In the rows, 128 means zero.
One turn sends every row of this set to another row. A few are shown first. Where does it send the rows asked after them?
ral: [151 125 151 131 160 119 170 128 116 129 124 120 103 111 117 130  96 149
 109 136 103 117 152  89 108  71 119 146 126 113 138]
kifof: [147 159 128 117 117 114 117 133 146 122 105 122 112  97 119 134 100 105
 127 124 103  91 118 122 126 132 137 118 124 123 105]
vosot: [167 129 161 133 160 113 161 123 109 130 118 102 101  96 137 126 100 157
 110 136 104 114 142  93  99  73 125 144 122 105 132]
lave: [145 130 138 113 165 111 149 139 128 130 121 119 119 143 141 151  98 159
 114 116  97 135 115  99 109  67 149 168 138 107 135]
rur: [119 145 140 123 164 121 139 145 104 157  99 123 116 125 121 128  87 136
 138 124 132  79 108 127 114  89 120  98 120 136 121]
gemol: [161 158 136 165 160 116 122 124 155 135 107 125 151 127 122 147 125 150
 120 124 111 140 148 111 131  90 144 144 171 116  98]
mon: [169 165 144 163 151 111 116 124 154 132 106 109 145 126 141 150 120 145
 117 112 108 134 147 108 119  83 164 139 165 123 106]
mutu: [114 145 149 109 172 120 129 148 103 147 101 115 103 127 128 136  93 141
 143 129 128  89 100 125 117  92 122 108 111 138 119]
zelu: [123 159 135 115 140 134 125 147 127 128  98 109 114 114 144 133 104 146
 140 119 122  95 100 126 153 132 113  88 131 133  91]
ninu: [139 161 143 119 155 108 128 151  97 145 104  95 130 151 171 133 132 165
 140 136 110 137 135 109 151  79 116 136 106 120 105]
sek: [130 165 140 123 166 113 122 146 105 149 106 108 127 149 152 127 125 163
 144 136 119 139 145 107 159  84 113 160 116 126 105]
Pegu: [148 163 129 125 122 125 126 137 154 108 107 124 100  95 119 144 107 117
 119 120 102 100 110 114 120 133 138 109 127 130 100]
lis: [174 148 130 168 157 105 112 133 146 128 111 118 148 119 126 141 132 139
 121 122 102 122 140  95 128 101 164 150 161 116 101]
mivut: [130 152 128 112 143 128 126 136 129 128 100 101 111 112 147 122 106 145
 135 112 126  85  87 125 144 129 110 100 147 133 102]
Mezak: [157 137 165 118 153 104 128 130 104 154 125  88 134 111 154 129 122 187
 120 138 130 109 152 107 147  97 106 130 131 114  99]
dofor: [145 149 144 101 136 101 119 136 133  99 136 103 152 119 123 145  88 152
  95 115 120 138 153 101 148 109 120 122 144 115 128]
Ven: [142 136 124 101 145 106 115 132 128 148 104 115 109 126 134 151  92 162
 104 107 112  75 102  86 121  99 128 138  94 126  78]
Notav: [143 156 119 142 136 107 132 156 104 100 103 123 126 127 137 134  95 151
 107  99 111 163 135  97 155  99 126  94 120 115 129]
Dag: [134 159 107 116 146 102  96 142 114 137  74  99 118 115 107 145 101 148
 102 117 134 110 128 100 139  96 120 115 112 147  75]
modil: [141 154 131 129 166  96 108 154  91 144 105 108 130 149 157 127 127 173
 135 121 122 137 128  95 163  93 124 145 107 121 100]
miza: [131 165 123 106 148 107  98 143 120 134  85 102 132 112 109 152 103 158
 103 115 139 110 125 102 142 110 126 104 110 139  70]
datet: [158 123 124 146 145 109 117 125 148 148 104 132  93 115 120 154 113 134
 121 137  93  83 106 111 113 100 122 125 129 129  77]
gupin: [142 161 114 126 146 110 126 134 136 126  83 127 119 110  98 158 107 143
 100 103 132 131 106 120 110  98 153  88 141 128  91]
gavu: [155 110 129 126 166  95 136 150 110 138 118 115 118 142 138 150 103 155
 117 124  94 128 114  90 116  69 160 160 127 107 124]
dek: [148 169 127 137 128 113 143 149 117  96 118 108 126 134 157 136  99 149
 109 116 107 160 137 106 146  96 109  91 118 119 120]
Zugu: [157 133 136 141 151 116 129 123 147 149 104 131  86 108 114 149 112 132
 124 138 101  83 115 101 105 101 139 131 116 129  74]
naleb: [167 171 135 176 156 122 146 123 125 122  94 138 113 106 135 114 145 154
 123 101 113 136 133  92 124 101 140 125 140 110 122]
peg: [143 153 110 118 139 106 132 121 128 139  72 130 118 117 106 148 108 147
 101  95 132 129 102 117 117  93 147  85 133 114  89]
Goni: [136 149 126 126 132 119 148 145 122 102 113 121 121 136 143 140  89 154
 112 111 103 166 136 107 158  96 106 100 131 111 123]
gop: [148 136 156 116 164 115 139 118 117 150 124  99 131 125 147 120 127 188
 125 132 132 111 145  96 158  98  99 139 143 112  92]
dit: [139 174 133 121 171 103 118 122 122 140  90 138 108 116 113 135 132 141
 119 105 136 100  93 121  88  89 134 121 120 128 122]
bap: [176 183 144 175 147 126 151 115 139 114 104 121 117 107 148 118 124 147
 118 114 109 136 141  95 114  96 130 126 132 111 108]
Vuz: [157 149 147 119 128  97 113 141 132 110 138  94 150 117 142 153  92 162
  93 111 121 135 151 110 144 105 127 105 151 124 121]
Gem: [161 186 141 160 150 130 143 114 146 115 105 137 119 112 138 120 141 153
 120 108 109 137 143  93 127 104 122 144 136 109 113]
mot: [137 124 138  97 159 106 117 131 121 144 106 107 100 121 127 154  94 167
 108 123 117  82 103  88 122  96 122 126  97 128  74]
muzi: [155 121 156 130 162 108 161 133  97 130 126 121  99 106 127 117 113 150
 118 124 109 106 136  85 110  83 133 135 122 109 152]
Paro: [156 132 138 121 133  99 117 142 130  96 137 102 154 115 132 140  96 148
 101 109 111 121 139  92 153 122 133 106 151 112 126]
lek: [150 128 158 130 163 106 126 132 100 145 129  99 134 120 145 113 130 173
 134 133 131  97 146  94 164 110 106 119 138 119 107]
Bufu: [152 131 145 121 165 107 140 140 118 136 106  99 117 141 153 153 108 151
 122 125  90 132 121 103 104  54 158 156 133 112 133]
larig: [139 167 141 122 174 112 129 124 129 149  92 137 103 121 115 140 126 143
 130 110 134 103  89 121  86  87 157 125 125 126 110]

mivut goes to Ven
gemol goes to Goni
Where do these go?
Notav goes to lek
Mezak goes to Bufu
larig goes to Pegu

One turn sends every row of this set to another row. A few are shown first. Where does it send the rows asked after them?
voto: [116 119 108 101 140 121 140 141 135 150 136 124 130 114  99 129 131 146
 130 117 150 128 139 143 151 119  96 103]
Runar: [154 117 177 148 141 136 134 119 118 121 138 119 116 113  88 120 124 133
 122 100  76 121  99 117 123 125 121 124]
gema: [143 120 144 128 124 156 136  94 159 129 133 128 108 123 100 139 117 156
 125 163 101 128 110 106 129 131 133 138]
gapu: [124 156 136 137 164 129 136 132 112 146 148 132 137  94 102 122 119 133
 131 147 122 114 123 126 120 148  94 164]
tun: [138 111 137  96 137 147  89 115 176 129 117 105 132  97 107 117 133 136
 134 114 124 119 124  97 154 142 123 144]
vurap: [132 127 148 111 149 144 147 160 137 140 129 132 146  87  90 144 144 108
 145 142 112 101 102 124 122 159  95 117]
pib: [142 125 140 123 123 155 121 114 144 158 128 136 137 111  92 105 120 134
 179 151  98 130 132 141 137 142 153 124]
Vuf: [131 114 138 126  96 113 121 149 135  92 129 118 140 113 113  98 126 136
 150 157 105 124 113 126 123 104 127 118]
leduz: [148 111 137 131 143 139 139 146 132 131 130  80 126 102 109 121 123 117
  97 163 133 106 104 126 119 108 111 107]
vudi: [107 121 124 114 122 134 112 141 139 157 148 148 133 115 128 131 140 128
 122 124  82 119 143 127 114 142 130 146]
nom: [108 103 138 123 146 138  93 115 139 112 130 124 149  94 102 102 137 158
 160 118  94 141 129 141 143 127 139 132]
Defe: [126 131 146 148 127 151 113 138 142 141 152 114 135 100 124 139 145  78
 106 139 128 114 107 123 117 115 113 120]
Feti: [128  71 130 129 124 159 138 141 101 141 130 135 125  94  98 107 143 139
 129 111 105 122 118 141 120 119 127 161]
Lume: [136 101 117 128 158 191 119 138 155 162 117 117 124 112 107 131 136 122
 164 142 124 129 125 143 139 116 126 142]
pilu: [147 129 145 129 201 145 137 151 146 156 140 118 140 101 125 113 123 133
 126 114 108 122 125 132 124 131 137 145]
vov: [122 122 117 145 104 165 133 123 133 137 127 122 126 129  88 121 139 116
 129 106 105 124 150 146 112 136 121 162]
zoz: [162 114 146 137 119 112  99 110 157 116 142 133 153  83 115 116 114  97
 150 144 133 118 131 126 134 117 122 133]
nune: [159  91 145 123 123 115 145 113 146  88 145 141 138 109 100 115 125 130
 139 126 130 114 152 127 110 116 115 112]
likuz: [152 131 104 125 141 139 156 145 139 149 148 107 141  88  97 105 121 118
 143 117 125 132 117 157 161 115 145 122]
sisiv: [132  87 146 127 174 114 129 139 144 106 127 129 142  91  91 118 134 131
 143 165 118 118 118 133 125 119  93 157]
labo: [143 113 145  90 133 137 134 110 130 130 132 127 156  86 102 127 145 126
 153 113 142 121 138 101 158 139  97 131]
tad: [135 125 111 169 131 140 101 129 140 141 145 138 121  96 106  88 123 110
 115 114 148 117 126 119 120 106 125 134]
tuz: [152 132 165 105 125 137 108 137 132 138 119  91 139 113  97 116 127 126
 176 114 110 134 132 118 146 103 101 139]
Rus: [138 152 147 126 116 151 131 137 159 111 130 145 138 102  58 113 130 128
 132 129 117 117 120 115 127 139 112  95]
Rad: [117 121 129 121 141 141 127  97 144 160 153 114 135  95 111 122 140 134
 120 167 120 117 130  86 121 131 115 129]
ton: [127 115 123 124 123 134 118 146 142 110 134  83 126 116 100 106 127 112
  93 105 101 105  95 129 142 138 114 134]
davev: [121 137 152 147 161 142 153 125 134 130 139 109 134  99 104 106 158 140
 130 141 120 143 134 140 116 117 160 118]
vozo: [135  94 141 132 134 135 136 135 149 143 130 138 133 105  68 124 136 125
 138 101 115 120 114 131 129 115 107  71]
tof: [125 109 137 110 137 159 105 127 154 155 149 110 140  96 101 128 100 164
 143 143 107 125 114 119 103 103 104 118]
falug: [115 106 140 155 148 163 111 153 141 105 104 127 139 114 119 119 147 135
 143 132 121 127 104  99 121  98  97 149]
dul: [142  91 126 137 135 144 147 124 153 137 114 140 122 140  82 122 127 120
 135 142 132 134 116 129 169  97  97 137]
besir: [148 125 122 141 117 161 133 142 150 147 110 138 155 137 109 118  88 124
 148 140 120 107 105 114 130 131  95 135]
sipu: [138 110 139 154 142 133 109 122 132 104 116 125 156 133 136 115 121 114
 151 115 112 133 134 153 153 119 126 150]
durig: [144 130 164 112 135 179 137 154 131 140 126 122 123  92  81 115 151 112
 122 146 141 119 102 110 138 116 110 122]
Meb: [132 132 158 136 162 121 102 135 153 114 138 141 139 105  95 117 123 142
 111 104  92 122 117 100 131 115 101 101]
pof: [129 135 137 122 154 152 150 153 136 119 121 143 150 109 114  98 147 134
 129  99 124 133 112 129 166 143 145 140]
tal: [152 117 118 118 142 132 129 157 136 104 110 117 102 100 102  92 134 151
 133 106 122 101 118 112 126 152 135 143]
nid: [132  91 114 134 152 153 128 147 142 118 131 127 138 121 142 128 111 132
 135 165 108 116 112 158 124 126 132 150]
bipid: [162 129 161 134 134 134 144 121 115 126 136 137  97 108 124 143 139 148
 143 119 129 134 135 119 119 108 135 113]
zoson: [139 135 110 161 147 150 143 127 164 114 146 137 151 102 120 123 113 133
 120 108 128 128 127 147 117 125 149 111]
Nek: [151 123  87 145 123 144 142 120 154 137 140 117 115 123  93 109 119 105
 125 139 113 108 121 101 150 119 106 153]
Zuz: [145  81 131 144 128 113 144 133 111 153 111 120 140 107 118 119 136 122
 149 124 105 110 147 139 102 133 132 123]
sinil: [131 108 103 130 131 131 120 136 127 145 128 124 142  78 125 157 147 121
 161  96  99 121 140 130 132 129 113 136]
naguk: [152  88 139 130 168 139 133 142 144 103 140 139 105 117 102 105 139 130
 122 120 103 113 125 101 126 103 105 167]
zet: [166 129 132 142 150 117 127 139 128 114 130 100 139 104 115 131 101 116
 114 111 104 110  99 116 157 112  93 122]

vudi goes to Zuz
sisiv goes to gema
ton goes to vurap
Where do these go?
davev goes to zoson
tal goes to gapu
Rus goes to zet
Nek goes to labo
besir goes to tuz
nid goes to pib

One turn sends every row of this set to another row. A few are shown first. Where does it send the rows asked after them?
taba: [169 158 121 137 142 115 134 118 117 102 113 130 127 127 144 118 144 105]
Mido: [162 124 149 124 143 141 132 122 122 111 158 130  97 115 145 127 135 101]
vomi: [148 127 127 119 152 121 118 117 136 126 121 151 124 118 176 140 132 140]
nuvu: [169 120 132 137 136 135  92 113 128 121 158 146 125 112 166 124 148 119]
bopar: [144 145 102 163 152 121 108 104 113 130 132 140 133 104 151  94 123  95]
pob: [123 165 159 112 142 152 109 134 133  99 162 138 128 123 107 108 114 100]
zize: [125 132 112 139 138  98 108 133 148 120 121 137 120 100 145 131 118 157]
dif: [129 151  86 109 143 119 118  96 139 127 130 146 142 123 137 122  93 125]
Vikol: [124 135 145 147 131 133 110 115 128 110 144 124 142 173 109 117 135 117]
goke: [128 128 134 123 147 132  98 116 122 112 155 160 121 112 184  99 126 111]
gok: [133 113 110 117 149 103  94 144 150 120 136 109 120 115 158 108 121 102]
Nisi: [113 165 136 119 114 133 142 132 127 132 140 117 145 117 124 130 105 117]
Renev: [146 136 142  99 139 148 100 121 124 116 138 119 141 134  98 108 102 135]
dibag: [150 149 101 129 155 121 131 123 131 111 174 125 115 138 124 102  94 129]
pariz: [130 153 138 105 163 131 115 118 124 120 148  95 146 121 140  98 105 138]
nozu: [138 139 134 142 159 116 101 118 164 125 139 146 141 115 172 111 154 119]
fol: [106 130 127 128 122 148 110 111 156 121 151 154 100 116 118  90 128 114]
Nev: [147 137 148 141 150 103 114 120 121 122 126 127 108 104 171 119 142 111]
lun: [153 134 126 153 149 120 108 117 124 115 138 145 145 124  87 146 121 126]
ras: [139 148 143 145 165 108  94 127 114 110 144 142 151 116 172 122 133 132]
neput: [117 139 133 153 115 127 133 137 149  94 139 124 139 128 116  88 115 106]
Tikep: [118 161 114 116 129 137 123 125 130 110 167 123 134 113 104  96 104 144]
zofud: [130 128 136 145 153 114 104 127 125 122 142 181 121 114 154 143 137 115]
sodir: [113 131 128 115 124 136 123 117 133 118 139 148 148 126  84  99 117 113]
Sinas: [123 157 109 136 116 140  85 111 144 126 146 136 121 125 150 151 144 105]
Ter: [145 156 132 133 138 131  95 125 148 120 150 140 136 115  76 101 124 130]
vuvib: [109 151 115 172 152 133 109 121 127 120 135 127 109 129 163 130 124 127]
rusen: [132 146 131 135 142 136  86  89 149 117 139 134 172 120 150 111 136  97]
Vupi: [148 150 125 141 153 126 102  92 131 124 139 148 126 112 170 145 130  94]
dafi: [122 148 158 127 146 115 121 119 146 139 146 124 134 129 117 108 153  83]
Zaz: [123 137 138 129 153 137 123 137 135 103 165 116 142 138  88 127 111 125]
turil: [141 129 108 138 121 132 115 135 135 115 167 125 146 114 110 129  86 100]
zer: [128 116 120 149 140 114  78 110 141 111 130 136 117 114 177 122 124 117]
dod: [110 144 118 112 121 107 109 119 133 164 146 142 134 120 110 102 120 120]
tilil: [112 117 112 135 155 122 108 124 169 121 148 144 114 138 128 147 121  99]
Vosib: [138 116 124 106 123 124 118 110 113 109 119 122 125 127 149  80 124 115]
panar: [123 110 134 140 152 128 104 126 104 148 133 121 118 120 153 129 122  92]
bula: [147 122 123 150 121 124  98 130 120  93 161 111 105 136 126 118 125 140]
nomif: [116 155 131 109 145 128  89 131 137 105 134 143 162 118 106 114  93 120]
pafak: [118 154 135 109 151 147 119 126 164 115 143 137 113 133 101 105 107 133]
Monof: [132 146 134 124 130 124 107 150 125  91 142 149 115 109  95 110 102 137]
Rap: [150 183 120 147 138 115 106 113 121 125 160 116 140 111 130 130 146 129]

zofud goes to pob
Nev goes to Tikep
Rap goes to bula
Where do these go?
neput goes to bopar
rusen goes to lun
taba goes to dibag
nozu goes to Ter

